128 stands for zero in the data rows.
Here are some points, each followed by its number:
[135. 106. 184.  87.  93. 154. 122. 165. 125. 103. 142. 121.] 0
[ 79. 123.  84. 175. 157. 102. 143. 119. 160. 159. 102. 133.] 1
[ 53.  70.  60.  74.  74.  68. 161. 236. 185. 182.  60. 255.] 2
[ 75. 167.  78. 225. 166. 151. 104.  97. 142. 131. 106.  95.] 3
[146. 133. 131. 119. 120. 161. 133. 122. 124. 113. 113. 121.] 4
[ 81. 168.  84. 188. 165. 139. 106. 106. 147. 133. 110. 108.] 5
[ 85. 101.  89. 213. 110.  81.  80.  77.  85.  86. 255.  76.] 6
[106. 156. 116. 128. 139. 175. 121. 121. 135. 117. 109. 111.] 7
[117. 118. 130. 121. 121. 108. 133. 145. 134. 134. 125. 148.] 8
[253.  83. 182.  91.  86.  85. 146. 117. 103. 110. 119. 160.] 9
[126. 105. 161.  85.  97. 125. 123. 198. 126. 116. 131. 143.] 10
[ 82. 161.  88. 178. 163. 114. 102. 121. 136. 158. 102. 130.] 11
[255.  84. 157.  87.  83. 115. 167. 113. 114.  99. 111. 139.] 12
[151. 119. 184. 104. 108. 146. 120. 125. 111. 101. 157. 109.] 13
[255.  86. 153. 100.  89.  93. 146.  94. 103. 103. 110. 135.] 14
[125. 140. 122. 137. 132. 141. 124. 120. 129. 127. 116. 125.] 15
[214. 111. 116. 198. 115.  70.  92.  84.  95. 141. 159. 141.] 16
[104. 108.  85. 133. 144.  77. 120. 121. 135. 228.  87. 195.] 17
[133. 133. 131. 130. 125. 131. 127. 124. 127. 126. 120. 128.] 18
[103. 134. 155. 106. 112. 178. 115. 142. 135. 110. 138. 108.] 19
[ 73. 121. 114. 219. 128.  79.  77.  83.  81.  85. 255.  78.] 20
[ 68. 188.  76. 206. 183. 128. 100.  96. 137. 157.  93. 104.] 21
[200. 103. 157. 101.  99. 140. 155. 117. 118. 104. 114. 129.] 22
Which five points above are nearest to each new point? Their numbers follow each, nearest first.
[ 96. 137. 148. 110. 113. 208. 114. 131. 143. 109. 126. 101.] -> 19 7 4 15 18
[206.  98. 183.  96.  93. 121. 144. 124. 111. 102. 130. 129.] -> 22 12 9 14 13
[195. 100. 187.  98.  97. 120. 138. 125. 110. 103. 134. 127.] -> 22 13 9 12 0
[ 59. 227.  86. 114. 173. 255.  92. 103. 150. 106.  75.  83.] -> 7 5 3 21 19
[145. 103. 139. 109. 106.  95. 141. 149. 122. 137. 116. 173.] -> 8 18 10 15 4
[181. 106. 154. 111. 107. 107. 140. 123. 118. 120. 123. 147.] -> 22 18 8 4 13
[192. 100. 156. 107. 103. 102. 140. 127. 116. 121. 121. 151.] -> 22 9 14 12 18
[182. 104. 200.  98.  99. 127. 132. 124. 108. 100. 144. 117.] -> 13 22 0 4 9
[ 53.  69.  60.  72.  78.  66. 255. 116. 136. 205.  60. 255.] -> 2 17 8 1 18
[ 69. 100.  65. 177. 124.  82. 162. 119. 201. 187.  76. 174.] -> 1 17 11 8 5
[113. 145. 126. 113. 135. 176. 128. 125. 142. 117.  99. 117.] -> 7 4 15 19 18
[188. 107. 158. 105. 103. 131. 143. 121. 118. 108. 123. 130.] -> 22 13 4 18 12
[ 53.  71.  60.  77.  73.  72. 129. 255. 230. 136.  60. 194.] -> 2 10 8 17 1
[ 63. 233.  84. 105. 173. 255.  92. 120. 137. 106.  77.  90.] -> 7 5 19 3 21
[ 61.  85.  62. 233. 105.  84. 198. 111. 156. 211.  72. 159.] -> 1 17 11 5 21
[149. 101. 143.  84. 100. 108. 136. 179. 124. 127. 120. 165.] -> 10 8 0 18 22
[161. 112. 183. 103. 104. 136. 129. 128. 114. 104. 147. 117.] -> 13 0 22 4 18
[165. 106. 186. 101. 101. 116. 131. 136. 113. 109. 141. 129.] -> 13 0 22 10 18
[150. 140. 113. 104. 120. 191. 139. 130. 124. 106.  91. 129.] -> 4 7 15 18 19
[104. 156.  98. 161. 145. 114. 110. 115. 133. 163. 104. 134.] -> 11 1 15 5 18
[113. 124. 154. 101. 108. 189. 126. 135. 141. 109. 123. 112.] -> 19 4 7 0 18
[ 61. 222.  78. 149. 255. 122.  95.  88. 125. 154.  76.  87.] -> 21 5 11 3 1
[206.  92. 159.  88.  88. 131. 153. 131. 125. 105. 119. 138.] -> 22 12 14 9 13
[ 77. 135. 223. 101. 122.  96.  79. 131.  86.  92. 255.  85.] -> 13 20 0 19 6
